In the data rows, the value 128 means zero.
Here are some numbered points:
[140 138 112 127 132 162 121 107  80 124 130 151 130  89 151 140 181  79
 128 136 143  84  94 163 151 106 119 140 117  85 148 107 134 150 102 116
 132 176 117  77 152 121 122 184 101 158 102  74 104 100 100 165 148 161
  87 136  79] 0
[132 134  76  58  45  60 116 161 103 166  75 121 140 119  94 187 136 137
 105 170 157 110 199 136 157 127 170 123 172 219  95 118 121 130 106 204
 186 123 173  63 128  78 126  83  83 165  86 105 108 201  52  86 106 191
 114 147 108] 1
[120 144  70 120 105 106 186 110 113 152 143 152 143 190 106 141 133 241
 208 132 117 106 115 227 225  58 134 120 110  77  86 150 152 113 217 129
  90 150 135  90  81  63  60 136 102 132 128 108 101 120 114 100 197 194
 128 160 176] 2
[128 103 215 179 226 136 131 166 136 119 134 131  88 206  93  65  86 158
  31 133  91 149 170 104  38 109 156 149 127 121 109 184 138 109 118  89
  99 110 170 104 153 164  73  96 168 125 123 169 180 121 143  81 169 112
  90 120 144] 3
[126  99 100  91 114 157 144 120 206 115 159 112  78  99 143 159 115 124
 132 128 124 159 138 176 185 158 144 116 144 160 164  95 124 162 146 138
 126 135  75 143 125 149 130 190  93  87 101 124 122 135  97 177  84 125
  66 141 122] 4
[126 129  64  95 119 116 185 118 119 136 132 156 135 179 117 132 117 240
 196 124 100 100 104 224 206  64 147 108 109  47  94 141 153 107 213 106
  87 149 119  69 114  69  41 155  89 134 120 115 118  92 147 130 194 182
 129 159 148] 5
[ 96 147  99 110 127 108 121 155 111 132 143  94 146 173 137 155 101 203
 139  81 119 145 122 132 169 134  86  81 120 154  87 160 174  63 115 158
  54  77 133  81 131 111 120  90 134 105 154 125  59 115 144 132 173 130
  71 117 137] 6
[147 198  90  91 208  55 113 185 140 130  52  91 177 224 155 140 120 221
 175 134  92 156 137 214 151  77 172 154 118  71  28 142 154  75 145 137
  63 180 141 145 204  66  41 139 125 152 145 116 129 118 166  61 220 202
 153 154 155] 7
[129 102 203 161 151 178 132  91  91 129 150 160  96 140 177 113 133  87
 118  92 131 106 126 151  79  83 107 127 114 107 129 124 110 115 126  24
 140 154  76 170  63 200 138 179 168 146 126 117 109 106  89 144  84 127
  95 131 151] 8
[168 164 167 171 185 142 149 126 141  99 134 146  87 111 122  54  83  84
 167 141 140 164 129  62 107 155 113 106 122  52 145 153 145 139 124 151
  95 114 144 135 173 133 111 105 195 115 165 142 199  74 196 146 176  84
 177 117 146] 9
[142 143 181 195 133 118 112 121 118 166 108 128 140  92 113 134 172 110
  93 152 127 109 114 163 123  88 100 117  90 115 101 127 136 186  89  97
 144 122 108 127 130 145 143  88 111 122 127 112 130 146  90 123 139 144
 109 103 133] 10
[141  94 183 142 166 180 149  79 106 116 151 175  84 128 164 113 124  85
 121 102 143 115 127 151 101  94 103 129 112 107 128 118 106 131 128  23
 162 156  86 164  60 182 141 197 126 142 129 110 110 102  93 154 106 126
  95 147 138] 11
[104 136 111 105 110 113 125 142 143 102 153 117  97 143 114 141  76 168
 141  88 146 147 158  99 143 153  84 169  99 210 145 152 147 112 150 200
 101 127 124 148  74 113 191  92 151  91 147 147  76 165 150  93 142  88
 112  71 153] 12
[174 188 133  90  88  96 131 145 183 168 110 142 149  93  97 144 159 106
 183 155 178 124 117 100 106 188 145 152 131  92 122 133 110 171 124 108
 184   0 100 216 132  85 157 100 132 109 215  94 188 133 143 123 141 105
 194 107 163] 13
Which two points above are nearest to each new point? Their numbers follow each, smallest number first.
[128  75  65 103 150 162 111 146  58  72 134 150 149 142 167 124  98 141
  94  81 116 102 110  44 133 105 124  66 135  64 114 136 100  97 114 116
 103 145 145  51 180 192 103 137 160 172 114 133  66  49 124 165 104 116
 109 153 104] 0 6
[129 122 144 108 133 154 123 138 113 109 118 154 116 106 120 139 134 139
  96 102 144 101 114 114 109 129 104 124 102 126 120 148 128 127 104  91
 153  90  97 116  86 135 152 115 116 120 155 114  78 122 104 165 124 112
  95  94 117] 10 11
[159 115 103 103 153 169 102 153 202  84 163  86  75  57 167 121 134  18
 171 176  83 131  98 102 102 155 103 134 129 174 212  86 118 143  95 109
 155 134  84 189 168 178 119 189 112  94 110 153 146 128 133 201  56  78
  95 122 127] 4 11
[110 118 135 131 111 110 161 120  64 127 120 159 165 165 140 102 114 143
 101  87 146 125 152  52  61 126 153 133 157  91  97 158  94  79 148 121
 146 119 178 140  94 118 145  78 201 176 172 163 139  91 184  84 129 107
 217 145 125] 3 9
[158 165 153 156 179 110  87 191 158 106  69  78 130 102 113 129 127  88
  59 154 111 197 156 136  95 110 153 116 115  88 120  87 153 193 108 199
 108 187 145 179 198 171 141 104 126 104 105  76 116 148 155 113  99 183
  89 106  89] 0 10
[128 111 124 139 173 160  91 157 145  95 127 120 106 135 115 104  86 105
  94 141  81 129 148  90  97 128 116 143 140 177 173 130 136 116 106 132
 134 139 151 119 143 168 117 135 122 121  84 155 142 158  97 149  77 124
 112 120 133] 4 10
[160  96 125 140 190 140 121 169 142  94 130 120  90 150 111 109  76 118
  65 150  62 147 166 109  90 118 143 135 114 159 159 136 128 135 101 117
 138 159 152 135 150 160 100 140 120 119  76 147 168 145 117 121  72 133
 127 142 102] 3 4
[103  94 181 160 149 181 141 174 190 109 174  99  42 160 144  94 124  81
  72 123  74 189 199 127  50 157 151  86 175 178 180 114 158  98  97 112
 149 128 117 181 138 218 141 159 122  81  64 147 171 130 115 154  33 108
  28 131 177] 4 8
[143 143 120  98 123 129 141 131 147 119 115 167 108 168  87 122 110 170
 149 118 154 118 112 127 158 135 126  87 144  84  82 157 120 135 158 104
 113 101 125  89 137  81 100  96 115  91 144 107 134  99  89 153 184 115
  91 113 163] 5 6
[ 75 167 127 122 104 108 105 170 144  95 123 104 108 154 116 148 100 157
 112  87 173 159 177  86 121 163 102 137 140 223 119 152 141  93 121 201
 100 130 141 154  86  90 209  47 147  91 147 147  75 164 127 109 132  91
  94  84 156] 6 12
[186  95 134  89 146 141 139 161 129  98 144 136 108 114 136  83  81  70
 139 165  67 119 152  41  60 132 126 123 126 120 157 129  88 129  68 102
 207  51 163 145 139 213 115 120 151 133 124 156 167  96 127 147  54  84
 180 144 139] 9 11
[137 137  70  96 117  82 148  74  91 167 111 136  96  87 154 150  88 160
 174 135 149 126 149 145 179 120 112 195  93 209 120  92 141 138 125 177
 161 172 134 135  53  67 160 139 125 173 125 127 122 184 145  95 137 147
 185 150 126] 1 12
[149 125 155 177 147 133 144 143 121 105 109 134 123  95  61  88  83 132
 106 128 122 184 164 127 129  92 121 119  76  95 145 109 144 185 139 183
 149 154 173 163  96 192 148  44 152  86 129  94  93 155 181 116  99 154
 118  82 152] 10 12
[169 144 149 174 164 132 117 123 117 139 117 141  75 110  82 103 107  99
 114 134 160 119 154 105 119 105 114 122  80  75 173 154 144 174 145 118
 130 131 127 139 107 154 123 107 137 127 132  70 125 117 127 137 134 152
 142  84 128] 9 10
[110  96  85 155 110 163 102 128 133  94 179 102 106 126 167 154 113  38
 131  97 154 140 115  91 122 139 113 104 147 169 206 111 105 107 134 132
 127 156  90 173 139 136 168 182 147 143 127 133 132 114 156 171  28  89
 161 137 127] 4 11
[142  73  58  96 145 169 108 156  66  65 130 145 140 132 155 146  76 104
  72  82 146 114 140  58 148  91 138  52 139  73 129 123  75 107 114 135
 121 122 118  39 171 194 100 146 169 180 129 120  57  67 130 182  72 125
  92 149  97] 0 6
[111 101 153 175 111 126  72 121 177 131 134 106 171 161  47 125 102 145
  91 105 118 117 114  94 134 205 139  96 168 137 183 153 122 124 147  72
 113  46 149 120 168 129 120  96  89  82  92 139 196 155 101 132  99 111
 163 130 108] 4 10
[ 98 110  83 166 113 146 109 134 144 100 165  91 124 136 173 145 127  47
 110  98 144 138 136  94 129 141 127 132 148 152 203 113 113  89 141 146
 108 132  91 179 138 151 157 181 167 157 130 161 135 101 167 152  38  85
 176 138 120] 4 8
[108 169 180 172 127 157 118 126 115 131 137 125 108 133 179 122 160  12
 145 120 133 132 121 109  47 172 127  99 180 145 150 126 156 104  77 130
 129 142 115 183 163 138 140 148 196 143 143 140 195 108 175 175 101 100
 130 121 140] 8 9
[133 139 153 144 115 104 116 139 119 147 115 124 118 114 145 143 130  97
 108 136 156 132 167 140 123 131 119 149 137 180 104 123 127 140 109 155
 120 156 125  99 128 107 142 118 152 160 122 150 143 171 130 100 142 128
 107 127 124] 10 12
[ 94 155 146 119 116 121 147 150  58 124 118 112 107 165 160 129 132 129
  86  90 151 154 172  81  73 127 166 105 178 124 111 151 157  70 130 188
 100 185 190 111 124 110 157 113 162 158 117 114 106  92 131  90 159 153
 101 125  84] 6 12
[135 127 140 138 132 146 131 128 179 116 139 132 157  89  96  86 161 121
 151 170  82 111  65  89 120 157 120  95 124  90 125 129 115 167 108 128
 122  37 129 105 195 150  89  80 151  78 164 182 178  88 156 167 147  73
 151 113 147] 9 10
[135 145 119  88 116 123 154 130 151 122 131 179 118 152  70 107 100 197
 166 136 136 112 101 131 170 150 106 102 128  92 101 166 141 126 169 114
 112  89 119  78 115  93 110  81 110  81 148 116 126 111  94 144 188  98
 102 113 169] 5 6
[100  85 122 150  84 130 150  81  42 171 186 113 165 126 212 119 100 154
 169  66 146 131 192 126 227 147  83  83 143 148 100 131 121  48 118 157
  93  77 175  10  52 172 133 129 165 189  92 194  58 110 172 111 133 130
 157 208 106] 6 12
